Named moves come first, each a turn or a mirror and shown by rows before and after it. Which of them, in which order, take the first row of each pair that follows to the second? Write the first one first, as in the answered first pair.
Dolu:
[ -2  -3  -9 -10  -8 -23 -29 -38   0  15] => [  4   6 -12 -27 -14  -1  -7 -45 -10  10]
[ 21 -29  22  16  34 -35  24  31 -34 -30] => [ 23 -28  22   9  34 -26  31  29 -36 -31]
[-19  10 -19   4  -6  -4  13 -11  16  34] => [-18  15 -20   1  -4  -1  14 -15  12  33]
[-11  22 -17   8  10  -6  31  35   0   9] => [-14  16 -16  15  11 -12  20  36   5  11]
Fep:
[ -9   3   4 -10 -12  -9 -39   2   3 -40] => [  6 -14   5   3   2  -3 -29   0  -3 -45]
[ 30 -55   8  -2  21  10 -12  -5  -6 -10] => [ 29 -34  -7  -3  21  33  22  11  -5   2]
[-21  28  -1 -14 -14 -25 -13  15   9  -4] => [-15   7  13  -7 -10 -35 -29   7   0 -13]
lata:
[ 11   1   3  19  10  19 -22 -25  12 -31] => [-11  -3  11   8   3   1  -5 -44 -10 -25]
[-23  -9 -13  -1 -44  12 -21 -53 -36  60] => [  8 -25 -27  50 -10  35 -44  -5   8  62]
[ 18 -46   3  56  25 -10 -30  22  20  -6] => [ 19  22  10 -48 -37  20 -33 -24 -13 -39]
[ 10   8  13  -8  -3 -25 -18  35   2 -36] => [ -7   0  21 -10  -5 -40  -7  22 -17 -32]
Setuf:
[  4 -19   6 -20   6  12  16  16 -18 -13] => [-17   1  -2  -6  -1  -8  -6  33   6   1]
[ 4  0 -7  5  8 15 37  7 -3 14] => [ -5  17  -4 -11  -5   1  34  13  -6   2]
[-27  -1  -5  35  26 -19   6  30  10  30] => [ 10 -28   8   5  25   8  40   1 -41  -4]
[-15  22 -31  26  11  21  24   2  19  46] => [ 10  12 -19 -13   3  36  53 -17 -31   4]
Then:
Between the rows of a pair lie 2 to 3 moves.
[-19 -12  27  -1 -11 -46 -35  -8 -39 -34] => [ 35 -12  13   7  -2  19 -68  -3   1 -37]	Setuf, lata, Fep
[ 10 -13  -2  20  17   8  26  12 -14  -7] => [ -2 -13   2   9  12   3  32   1 -24  -7]	lata, lata
[-13  11 -21  30  15  12  48  56  17  31] => [-32  23 -12  18   2 -23  22  68  15  10]	Setuf, Setuf, Dolu
[ 18 -33   1  35  -6  15  27 -29 -14   8] => [ 38  -2  -6   7 -22  44  -7 -22  10 -10]	Dolu, lata
[ 21  30 -26  -6  -1  64  30  23  22  15] => [ -8  61 -13 -37 -32  29  -7  12  23   5]	Setuf, Fep
[ 23  -2  25  15  12  31 -31 -24  -1   3] => [-12  27  31 -17 -11   0 -19 -33 -23  -1]	lata, Setuf, Dolu
[ 20  18   2 -18  -5  47   6 -19  11   6] => [ 17   5  16 -21 -10  26 -30 -36  11  -1]	Fep, Fep, Fep
[-20  17   6   7 -11 -15  -7  -7  12  27] => [ 20 -15   7  19   6  19  -7 -12  12  13]	Setuf, lata, Dolu
[  9  21  16 -30 -17  38  -7 -33  20   1] => [-20 -15  35 -18 -12 -23   8 -37 -26  -9]	Fep, lata, Setuf
[ 17  -9  -3  13  10  -5 -52  10  30   2] => [ -8 -23  -2   0  12 -14  35 -24 -33  15]	Dolu, lata
[-28  -3  -2  21   4 -44  28  32  -5  -3] => [-16  -9   4  -7  -7 -25  49 -17 -37 -11]	Setuf, lata, lata
[ 37  -2  -5 -22  -1  28  31  -2  12   8] => [-17  -5   9   3  -7 -54   4   6  14  24]	Setuf, Fep, lata
[-23 -17  -8  36  15   3  46   4   8  35] => [  2  16   1 -32 -13  30  49   5 -22 -27]	Setuf, lata, lata
[  0 -14  12  -6   9  -6  12   8  -2 -19] => [  7   0  10 -22   1  12   6   2   6 -19]	Setuf, Setuf, lata
[ 24   8 -10 -23   0  23   8 -35  -7  -4] => [ -5 -16 -14  30  23  -9  15 -16   8  23]	lata, Fep, Dolu
[  2  10  10  -5  -1 -15  -8  19  -3 -33] => [  2  11  -2  15  -4   3 -23  -9  28  18]	Setuf, lata, Setuf
[-36  27 -19  -3  -5 -35   0 -14  29  48] => [-10 -39   5  19  16 -52 -27 -32   9  21]	Fep, Fep
[ -8  40 -16 -23  -8  18  20   4   7  28] => [ 24 -38  10   6  14  11  -6 -34 -16   2]	Dolu, Fep, Setuf
[ 31   0  -9 -15  -2  62  31 -32  -4  16] => [ 15  19   5 -39 -26  33 -24 -49   1   2]	Dolu, Fep, lata
[-21  15   1   4   5  -3  16   1  -8   4] => [-12  12  -3  14   8  13   7  -2   4  14]	lata, lata, Setuf
[-45  28   6  -7  22  -2  35  16  -6   5] => [-34  -1   3  25  42   5  31   7   4  22]	Setuf, Dolu
[ -9   8  -4  10  -6  10 -42 -11  33  25] => [  0  -5   9  -5 -16   9 -39 -44   3  10]	Fep, lata, Setuf
[ 0 14 -5  2  3 24  9 -6 15 19] => [-21   7   0   9   3  -8  16  -4   4  23]	Setuf, Setuf, lata
[ 17   8 -10   5  -2  39 -13   3   1  -8] => [-11  -8   6  -2 -11   1 -10 -29 -30  -7]	Dolu, lata, Fep
[ 28 -13 -14  20  17  20  35  23   3  14] => [ 19  31   0 -41 -32   7  -4 -15  -4  -8]	Dolu, lata, Fep
[ -8   8  -6   3  -8  21 -18   9  38  16] => [ -3  -9  16 -23 -20   6 -19 -30   2  -8]	Setuf, Dolu, lata
[  8  10 -10   9  -3  30  13  32  24   8] => [  4  21  -8  -7 -13  23  11  37  16  -6]	Setuf, Setuf
[ -3 -25  13 -19 -18  -1 -13 -78 -22  25] => [ 48 -45  -1  16  15  39 -29 -34  15  11]	Dolu, Fep, lata
[ 28  -2 -12 -12  24  30  54 -19 -23 -20] => [  4 -11   8 -11  22 -29  23  -4 -35 -56]	lata, Dolu, Setuf
[-13 -15   2  19  15  12  40 -23 -13  46] => [-24 -14   1  28  11   2  28 -15  -3  55]	Dolu, Fep
[-12  22   1 -19 -10  -6  -5  -5   4 -15] => [-15  -5  -4  17   5  -2   0 -21  11  22]	Setuf, lata, lata
[  8  -9  16 -11 -21 -13 -36   1 -12 -27] => [ 25  -1   2 -23 -18  36   8 -10 -19 -11]	Setuf, Dolu
[-19  41  -7 -15 -20 -20 -40  13  32   1] => [ -7  -1   8   5  -3 -38 -57   2  21 -12]	Fep, lata, lata
[ 11 -17  16  15   2 -13 -52 -26  12   3] => [ 22 -10  -8  16   6  31 -16 -29  20  31]	Dolu, Setuf, Setuf
[ 20  38   7  -9  16  30 -12  42   9  -7] => [ 33  -2  14  12  28  34 -35   8  14   4]	Fep, Fep, Setuf
[-25  21   2   6 -13  -1  23 -14  12  30] => [-16  41   5 -17 -21   5  16  14  16  -2]	lata, Setuf, Setuf
[ -1  -5   3 -11   2 -10  36  -7 -20  -6] => [-19   5  -5  16   3 -14  15  -5   9  30]	Fep, Fep, Setuf
[ 15 -22  -1  18  11  17 -11 -15   2   7] => [-12 -16  -2  21  13 -19  17  17 -12  -3]	Fep, Setuf, lata
[ -7  14  -2 -11  -2  -7  14 -14 -17  -3] => [ 17   3 -10   2   6  21  11 -15  -4   2]	Setuf, lata, Setuf
[-10   5   0   5   8 -20  23  28  -6  -3] => [ 20   2  -4  -8   7  14  22  21  -4 -15]	lata, Setuf, Setuf
[ 16 -34   2  29   5  -5 -57  -9  21  -3] => [  2 -23 -11   5   6  23  55 -16 -28  19]	Dolu, lata, Fep
[-19 -10  19 -17 -16 -30 -32  -2 -34 -37] => [ 20  -4   5 -21  -2  28  16  17 -39 -42]	lata, Dolu
[ 11 -29  30  -4  -7 -32 -54 -21 -12 -25] => [-23  28   4  -1 -23 -31 -57  10  31  11]	Dolu, Setuf
[ 41 -16  11   1   0  25 -18  23   2 -34] => [-12  -6  15 -19 -16  -4  38  -7 -41  -9]	Fep, lata, Fep
[  2  16  -6   4 -18  20 -18 -23  12  14] => [-20  -5   1  27  -7 -12  -2 -21   2  24]	Setuf, Setuf, lata
[ 29  -9   9 -25  -6   7 -15   2 -20 -47] => [-27 -13  -1  13   5 -30  39   1 -28  12]	Setuf, Dolu, lata
[ -6  30 -17  21   6  -2   6  22  24  29] => [  5 -10   7  29  11 -26 -34  -2  12   7]	Fep, Fep, Fep
[  2   7   6  -3  -5 -17 -30   8  15 -10] => [ 27 -15   4  -6   7  23  -1 -12  -1  -7]	Setuf, Dolu
[-16 -11  13 -22 -19  -7  -6 -58 -14   9] => [ -7 -11  -7  28   5  -2 -40 -10  43  26]	Setuf, lata
[  7 -17 -11  37  20  11  -1  -1  14  30] => [ -4 -12  -4  34   7 -10 -26 -11  20  27]	Dolu, lata, Dolu
[  6 -20   7  13   9  16 -21 -34   9  11] => [ -8  -1  16 -13  -8 -11 -34 -22  -1 -17]	Setuf, Dolu
[ 27  -7 -19 -15  -5  36  35  -2   9 -32] => [ 27 -20 -21  10  12  27  36  10  18 -23]	lata, lata
[-14  38  -3 -17 -11 -12  -8  27   7 -22] => [ 22 -12  11 -15   1   1  -3  -9 -25 -45]	Fep, Setuf, Setuf
[  2  -1   1  15   0  24 -21 -43  24  38] => [ 36   9   5 -16  -3  48 -21 -18  17 -15]	Setuf, lata, lata
[ 35  -4   7  -4   6  13 -24  15   7 -29] => [-14 -19  18   4   0 -43 -10 -11 -21 -10]	Fep, lata, Dolu
[-10 -35  13  38   6  12   5 -27  22  41] => [-26  28  18 -42 -34   4  30 -16 -14  -6]	Dolu, Setuf
